Each path is a new rotation, seen through one point. The rows after it are directions, each followed by how far the rotation turns it, in degrees a step (0 if it stays put).
Each turn is a multiple of 5 degrees from 10 to 175, or 0.
Each row of a path follows its step; steps can be skipped.
Rotation 1:
step 0: [ -2  17  14 -18 -15   6   9  17  20   1  14   4   2   6  -2 -12  -6  11
  13  -8  16  18  15  -9   9   5 -14  21  -3 -20 -14  -8  14  -4  -4  -3
   4   0  -3  -7  -8   9   3  -8  18  -5  14 -12  -4   8   0   1   5 -17
 -14  -5   7  18 -26 -12   5  -3  -6]
step 1: [-26 -16 -17   0 -10 -13   9  -3 -13 -11   1   7   4   4  -1  -3 -14 -10
   6  -5  21   2   0  -8 -11   5   7   5   1 -14   1 -13  -7   2   2  -1
 -11 -19  18 -15   6  -2  12   9   9  -4  -3   9  28   1   0  16 -15 -14
 -20   4   9   7   9 -25   3   4 -18]
step 2: [ -3  -2 -15 -17   2 -17   4   7  -7   6   6   7 -11  11  -1  -5  16  -4
  11   0   2   8   6  -9   0  -2 -16  -8   6  -6   6   8  -6  16  -2  -8
   0  10  26  28   1   8  -9   5  24  -2  18 -11   3  -7  17 -20  -5  -8
 -12 -12   8  21 -20  -3  -9  -9 -10]
step 3: [ -7   0  14 -17   8 -20 -10   3 -13 -10  -9   9 -17  -2   2   7  -5  -3
  18  13  30  -8  10  -8   9  19 -23   3   8 -19  -9 -14   3  -6 -15  -3
   9  -1  -7  -8   1  19   7   0  -9 -15   2  10 -10 -16  -6  10  -5   2
 -21   9  10   0  -7 -11  -2   0  -8]
step 4: [  2  -4 -26  11  -5 -19   9   6  -7  -8   1   5  -7  -5   1  -3   0  10
  13   6   2   9  -3   2  15   3  17  -6   0 -15   5 -12 -12  15   3 -11
   3   6   9  15   2  -8  13 -13   8   2   6  22  17 -16  16  23   6  16
 -11 -16   5   7  -6 -16 -26   0  11]
step 5: [  9  20  -2  -8   3  -1  -6  -3  -7  13   9  15   1  19 -16  -9 -15 -12
  23   2   9   1  10  16  13  14   0  -1  10 -18   0   5  -1  -3   7   9
  -1  18  -7 -11  -7  24  -7  -1  11  12   3 -13  -4 -13   5 -19  -3  16
 -14  -3  20   9  -9  -8 -17  -6   2]
step 6: [ -3   4  -1  -9   7 -12  12  15   4 -12 -22  -9  -8  -8 -18 -11   7  -3
 -10  16   7 -15  12   1  -6  19   5  10  -8  -8  -3 -14   6 -17  13   8
  -6  14   3  -4  -6   7   8 -13  -3  -4  -9  25  21   5 -15  10  -2   2
  -9 -10  27  18   3 -16 -13   1  -3]
step 7: [ -6  -1  -1   0  -6  -6  11  18   7   4   9  -1 -17   5  -6  -6  -9  -6
   4   4 -16   1 -13   0   3  -5   7  -1 -18 -26  22   1  -5  -1  -1   5
   0  16   7 -16   8  -8 -14   0  10   2  -1  -2   6  -6  18  -2  -8  12
  -9 -28   5 -10 -35 -20  -5 -22 -15]
step 8: [-11  10   6 -20 -16  -6  -9  10  -3   4  13 -14  13  20 -12 -29   1   2
  19   3  11  -1   7  -2  -2  11  16   9 -11 -17 -12  -9  10 -13  -7  -4
  -1 -10   0   2  -8   7   5  -5  -4  -9  11   5 -16  12 -17 -13   5   3
  -8  -8  15   8  -4 -18  -2   1 -26]
step 9: [-14  -5  -2 -25 -18  -7  18 -18   6   2 -11  -1 -19  -8  -1  -1  -9   1
  -3  -7  13  10  -6  -7   4   5   7  -1  -5  -3   0 -23  13  22  -5  13
  -8 -12  16  -6   0   1  11  -8  20  -5 -10   0  30  13   5  10   2   0
  -9 -13   9   5 -19 -13  -8  -5 -14]
Speeds:
[-1 -3  0  3  0  4 -1 -2  1  1 -3  0  2  4 -3  6  5 -1 -1 -9 -4  1  1 -1
  0 -2 -1 -1  0  4  5  1  4 -1 -5  2  2  0  2 -3 -2  2  1 -8 -2  2  1  3
 -5 -4 -1  2 -1  0  3  1 -2  1  3 -1  2  0  0]
0
[-3  0 -1 -2 -3 -3  0 -1  2  0  0  3  3 -1  4 -3 -2  4 -3 -1  2  0  2 -3
  2  2 -5  0 -2  4  2  3  3  1  0  4  6 -7  8 -1 -1 -2  2  5  3  0  5 -1
 -2  2 -1 -2 -4 -2 -1 -1 -1 -4 -1 -3  0  3  1]
40
Rotation 2:
step 0: [ -8 -16  -2  -2   9  14   0   5  11   9  -6 -13   3  -2   2   1   4   3
  13   3 -17   0  20   1  -2   0  -8   8   0  -2  -1 -29  15   6  14   0
 -16  -9   7  10  -6  -1  18   2 -11 -10  -6   4  13   5   4 -18   2  15
  25  26   7   0  -8  13  26  -9  -5]
step 1: [ 10  -4 -13   9 -15 -24  16  -2   4   8 -13   0   9  10   6   7   7   8
  -7 -11   8 -16   6  -5 -11  -2   4  -7  14   0  -1  -8   6  -5   9 -11
  10  18  -4  10  31 -17   7  12  -1  -3  -7  -1 -14 -12 -10  -9  -9 -20
  -9  -5  18  -6  19 -16  -1 -19   3]
step 2: [  4   7  -7 -16 -11   0  -3   5  -3  -7  10   8 -15  16  14  -3  20   0
   4  23 -19  -5   9  -1  -5  -9   7   3  -7  -7  -1   2 -18 -11   5  -2
   0   8  -7  13 -22  13   8  -2 -19  -5  29 -11   2  11   8   6 -16  15
  -3 -11   8  -8   7 -14   5  21   6]
step 3: [-14 -11  12   7   9  28   2   7  -3  14 -11  -3  -5  -1   8  10   7   4
   0   6   0  -5  -7  -7 -14   5  10   1   7   0  25 -10 -10   6 -28  -9
   0 -19  -6  -3   7   2   7  -4   6 -17  -3  -3 -19  22   7   3   7  -6
  13   9   0   9  -8 -10 -24 -22  11]
step 4: [  4  -3   0  23 -13 -17 -15 -21  13  -7 -22   3  -4  11   1   4  15 -27
   9 -11   4  19   6  -1  -8 -14  -4   7 -17  -6  -5 -20   5  10   6  13
   2  -4  15   7 -11  -9 -12  -8   1   0   3   1   2   8  -3  -5   1  -8
  -6  29  -5  -9  10  -9   8   1   3]
step 5: [  5 -22  13 -12   9   2   5   6  -9   7  -2   0  17  -2  30  -3  15  11
  -1   8   5 -11  19  25 -17  -6   1 -10  -7   5   4  22   0  -2  -2  -2
  -6   8  -3  15   4 -13  -6   8  13  -5 -16  -1  15 -18  -7  -3 -20   6
   3   7  -3   0  -1 -17   7   7  -6]
step 6: [  6  -6  -7   3   4   4   2   5   8  23   7  -7   1 -11  -5 -13  -6 -16
 -13  12  -5  -2   4 -10  22 -11  -9  -2   0  15  15  -8   1  13  11 -21
 -14  11  -2   8   7   6   3   0  16  -7  28   4 -12  14  14  -3  10  16
 -10  -2  10 -10  25 -12   2   3  12]
step 7: [ 16  -1 -13  -9   0   2  -7   8   5  -4 -14  -5 -24 -12  -8  15   9   3
  -1  -3  -9  -3  -2  12 -10  24  16   7  11  -6  -2 -14 -11 -38 -16   4
  -8   2  16   3 -15  -9   7   1  10 -14   2  12 -13 -16   2   6   0  -8
   0  18  -6  -1  -1  -8  -2  -2  15]
step 8: [  8 -10   8   2  -4  -8  -4   4   1 -15 -30  -2   7  -2   6   8  -4   1
   9  -3  -6   3   2   8 -11 -23  -1  -6   6  25  -8 -10  26  -7   7  -3
   3 -10  -3  16  -1   2 -14   7 -11  -2   6 -12  14  30   0  24  -5   6
   7 -14   6   9  -9  -9 -12  -6   8]
step 9: [  1   5  -6  -4 -21   2   5  21 -19  20  -1  19   9 -18  -7   3  27   0
  -4   9   5   1 -11  11   0   1   8   9  -8   6   2  13 -10  18   8   7
   3  -1   0  -5   7 -10 -11  -5   6  -7  19 -17   6   0  -1 -11  -5 -11
 -12  21  -3   7  12 -10 -16   4 -19]
Speeds:
[-2 -3  2 -2 -2  2  0  3 -3 -2 -3  1 -6 -1 -3 -3  0 -2 -3  1  3  0  7  6
 -4  1  2  2  0 -3  0  1  2  2  4 -1 -4 -2 -3  2 -2  1  0 -4  2  2 -1 -2
 -4  4  1  2  2 -5  1  0  7  1  5 -3  4 -2  1]
0
[-2 -5 -2  0 -3 -2 -3 -2  2  4  5  3  2  4 -2  0 -2 -4  1 -1  0  5  1  1
 -5 -1 -1 -1 -2 -2  4  2 -4  4 -6  3  4 -2 -2  2 -1  2 -5 -4 -1 -1  0 -5
  5 -2  1  3  3 -3  2  1  3  4 -2 -1 -5  0 -1]
60
Rotation 3:
step 0: [ 11 -21  -2  -4  -4  -4  13   8 -12 -35  10   1   2  12  11  14  11  12
  10   7   5  10  12   9 -11  11  24  -7 -10   8  -8 -11 -16  -1  -3   2
  -1  12  -1   9  11   0  24  17   5 -12   4  -6   1  15   9   2 -26   3
 -11  -5   3 -13  -8   4  -2 -16  14]
step 1: [ 11  -2 -18   5  35  -4  13  10  17 -27   0  -3  -1   2  17   6   3  10
  -4   6 -19   9   6  10 -13   0   4   3  -1 -16  -4  -1  10  -3   5   7
  -7  23  23   4  10   9  14   5  -5  -9  -6 -17  -4  22   2 -16   0  -2
 -12  -8  -4 -21  -3  -1   4 -11  -8]
step 2: [  7   1 -27   9   4  -3  -8   1   6 -30  11   7  13  16  14   1  23  15
   3  -7   3   6  -4   9 -21  -9 -10 -14  14 -10 -19 -13 -10   5   3   2
  16  -5  25 -10  -7  17  -1  -3  14  -3  -3  -9   1   5   2  -1   6  -6
  -8   2  -8  -3  -7   7 -17 -19  -5]
step 3: [ -9   3 -20   6   5   3   1 -16   6  -6   3  -1   2   6   8   5  13  10
  -1  27 -18 -25  -9  10   0  -9   6 -13  13 -26  -9   7 -21   7 -11   3
   1  12  19  10 -12  16   2  12  -4   4   5  13  11  -4   3  -3   2   3
 -28  15 -16 -12  -5   4  -5  -8  10]
step 4: [ 11   1  -8  12  -4  -5  -4 -10   3   3   0 -17   3  21   9  -2  -1   8
  12  -9  12  -5  -7  10   9 -12  -1 -10  16 -21   1   7  -6  15  19  -5
  -4   7  18 -22  -6  11   0 -11 -14   5   4  21  16   7  23 -11 -11 -12
 -21   2  -7 -21 -16  -8   3   1  13]
step 5: [  8   5   6   9 -14  -8  11  -5 -12 -21  11  -9  -5  10   0 -21   5  20
   3  -1   5  -5  10   7   2  -3  27 -23  13  -6  21   8 -11   0 -10  14
 -29 -12  -2  -6 -11  -1  -9   1   5   8  12   3   7  -1  29  -3   2  -7
 -18  -4 -10 -14  -5   5  -6  -5  12]
step 6: [ 16   5   6   8   0  -8   3  -2   3 -22   3 -14  -1  -1   0   5   0  17
   4  12   1   8  17   8   2   1   7   2  -8 -14   9  18  11   5  -9   3
  -7  19   0   5 -18  11  -2 -17  11  -4  21 -19 -14   2  26   4 -25 -13
 -18  11  -4  -8 -19  -8   8  18  10]
step 7: [ 13 -13   6  13 -17  -6  11   8   7 -20   7 -18   1  15  12 -10  13   6
  -2   4  22  -3  14   5  -9   5   1  -5  13  -1  11  -1  29   7 -10   1
  -8  -2  18   0   4   8   7  -4   4 -18  13 -22   0  21 -13  14  -5  -7
 -16  11 -16  -5  -2  -3 -10  13  -9]
step 8: [ 10  -3 -24  13  17 -21 -18  -7  -4 -14   6  -3   4   5  -4   0  17  -1
  -5   6   3  -2   8  15 -13  -3   3   8   8 -16  23   6   2   3 -38  -8
  -4  -5   8  11   0   7   2 -15   1  -3 -17 -15  -2  12  -9  19 -15  10
 -20   6  -6  -1   6   9  -5   5  -3]
step 9: [ 21  -6 -13   1  -5 -19 -24 -11   9   7  -8  -7  -7   9   5 -14  32 -16
  27  19  -6   1   0  -6 -12  -1   3  -6   1 -12  -1 -14  -6  -3  -1   0
   9   6  10   0  14   8  19 -14  -2   3  -1  -5  10  14  -1  23 -15  -9
  -8   3 -17 -11  -3   9   0   9  11]
Speeds:
[-4 -1 -3 -2  2  0  1  4  2  0 -3  1 -5  3 -2  6  6  2 -4 -1 -2  1 -1 -4
 -6  1 -2  4  3  1  0  0  6  3  1  1 -2 -1  2  0 -1  2 -4  0  1 -2  2  0
 -3  1  0 -2 -2  1 -5  0 -2  8  1  4 -5  2  0]
65
[-4  2  0 -6 -5  0  4 -1 -3  2  2 -2  1  2 -3 -2  1  2  2 -5  0  4  2  0
  5  2 -2  0  4 -3  3  1  1 -1 -3  0  2  3  6 -2 -6  3 -2  5 -2  5  2 -1
  0 -4  2 -3  4  1 -1  1  1  0 -1  1  3  4  1]
40
[-4  0 -5 -4 -2 -3  1  1 -2 -3 -1 -2 -1  0 -1 -1 -1  0  0  4 -6  2  2 -2
  2  1 -1  1  0 -6 -2 -4  1 -2  1  0  8 -5  2 -1  5 -1  1  0  0  1 -5 -1
  0  7 -2  2 -1 -1  0  0 -2  3 -1  0  5 -8  0]
45
Rotation 4:
step 0: [ -7  -1   7 -12  -3  -2   8  -7  -4   9 -21  -8  -8   3  -7  -1   3 -10
  13  -4   5 -18   1   7 -14  -6  -1   8   8   6  -8 -10  29  15  10  -3
  -4   5  -1  -3 -20  -9  11   9   9   4 -16  17   2  10 -12   5  -8  -2
   0 -20   2  -5 -26   6 -14  -2  -2]
step 1: [ -4   2 -16  -3  -8  -3  10  -2   5   8   3   8 -16 -16 -20  -6  11   5
   2   1  -9 -17  14  21 -16  -1  -3   3  -4   2 -12   1   3   8  -1   7
  -1  16  -6   9  17  10   4   3   8   8  23  -1   1  25  -4  11   0 -20
 -10 -14  -3   3  -8   9   7  14   9]
step 2: [-19  17  10  -6  -4 -10   8  -3  -2  -2  -1  -3  17   1   3  -8  -7  -7
 -10   2  -7  -7   1  23 -16   1  -2  20   8  -1  17 -14   6  10  19  -8
  21  -9  -1  10   6   5  -1  16   9  -5   7  15 -12   7  15  -3   2 -23
   2  -2  -8  -1  -9   8 -10  -1  10]
step 3: [ -2  -7 -16  12   5   2   5   5  -6   7  11 -10   7   8 -15 -11   6  -7
  21   9  10   2   4  17  -5  -7   4   5 -10   9  -7   6   9  -4   3  -6
   3  -8   0   2 -17 -18   5  -4   4  13   1  15   0  14  -4   0 -11 -32
   5 -21  -4   0  -6   7 -22   9  11]
step 4: [-16  -2  -2  -7  15   8   6  -8   6  30   7   2 -11  -5 -11  -1  18   5
   4  10   6  -1   7  -1  -8  -5  10  17   3  -6 -17   0   9  16   9  -2
  22  16  -7   9  -2   6   0  -5   7 -13  11  13 -20  17   4   7   9 -14
   4  -9  -6 -14   3  -1   5 -14  -2]
step 5: [-22  14   3   2   4  -9   4 -14   2  -2   0   9  -7   3 -10 -14   1  -7
  -8  -3   1 -13 -20  29  -5   7  -2  17   4   2  -9  15  -4  15  -6  -7
   3  -3 -14  14  -2 -10  12  -1  -2   5 -13  17   6   6   1  -2   6  -6
   9   0  -6 -18 -26  14  -5   1   0]
step 6: [-12   3  -4   0  -6   1  16  -1  -8   6   2   1   1   1  -8   4  19  -5
  -1  20  -5 -21  -9  24  16  -6   1  11  -4  11  -8   5  12   0 -10  15
  20 -15  12   3   4   9   1  -5  -4  -2   2   3  -1  13 -11  17  -9 -18
   8 -22 -11   4  12   4   3  12  10]
step 7: [-16  -1  10 -11   5  -1  10   0  -9   9  -1 -15  -6  10  -4  -8  -4   4
  10 -14  -5   1  -1  10  -2  -7  -1  13  18   9 -11 -15   5   3  -3  16
  19   7  11 -15   0   0   0   0   4 -11   9  29  -8   4   1  -5   2 -10
   3 -13 -18  -7 -32  -9  -1 -11   6]
step 8: [ -7  17  -9  -2  -1  18   1  12 -10   6  19  -7   0  -7 -21 -20  10  -4
   5   4 -13 -18  -1  17  -9  -9   1  -5  10   1  -7  -4  -5  -1 -16 -11
   5   2 -12  -8   2  -8  29  -6   5   9   2  13   7  11   9  15   6 -14
   3  -8   8  -4  -7  15   2   3  -2]
step 9: [ -7  11  -4 -12  14 -11  24 -19 -17   8  11   0  15   7 -13   3   4  -4
   7  14  -2 -13  -1  11  -6  13  13  15  -4   1   4 -17   3   1  -4 -10
  15  -4   1   1   9  18  -2  11  -2   6  10  11 -11  -5  -4   0  12 -14
  19 -18  -5 -11   5   0  11  -3 -11]
Speeds:
[ 2  1 -4 -5  0  0  6  2  5  2  3 -1 -4 -1  0  3  1 -1  5  1 -5  0  1 -3
  1 -1  0 -2 -4 -4 -2  0 -6  3  3  0  1 -2 -2 -2  0  1 -7 -1 -2 -1  1  0
  1  2 -5 -2 -1  0  1  0 -5  0 -4 -7  2  0  2]
125
[-1 -4 -3  1  1 -2 -3 -3  0 -4 -5  0  2  4 -2  1  0 -2  6 -4  1  2  0  3
 -1  3  5  2 -1  4 -1  1 -5 -3  0  1 -4  2  0  3 -1  1 -1 -5  0  2  3  0
  3 -6  1 -4  4 -1 -2 -2 -2  1 -9  1  1  2 -1]
160
[ 4 -1  3  0  0  0  3 -2 -2  1 -3 -1  2  2 -3  4  0  0  1  2 -1 -1 -5  3
 -2  2 -2 -3  0 -6  2 -5  2 -5 -1 -2 -5 -5  4  5 -5 -1 -5 -4 -3 -2 -3 -3
  0  0  2  3  0 -4  5 -4  3  0  0 -1  0 -1  1]
115
[ 0 -2 -1 -1  3  0  3  2  2  0  4 -5 -1  3  0 -4  3  2  1  0  3  3 -2 -2
 -5  4  6  0 -5  1  4  2 -4  1  2 -4  0  2  0 -1  1 -3  2  1  3  2 -6 -1
  0 -4  4  3  3 -2  2 -3 -1 -4  6 -3 -1 -2 -1]
65
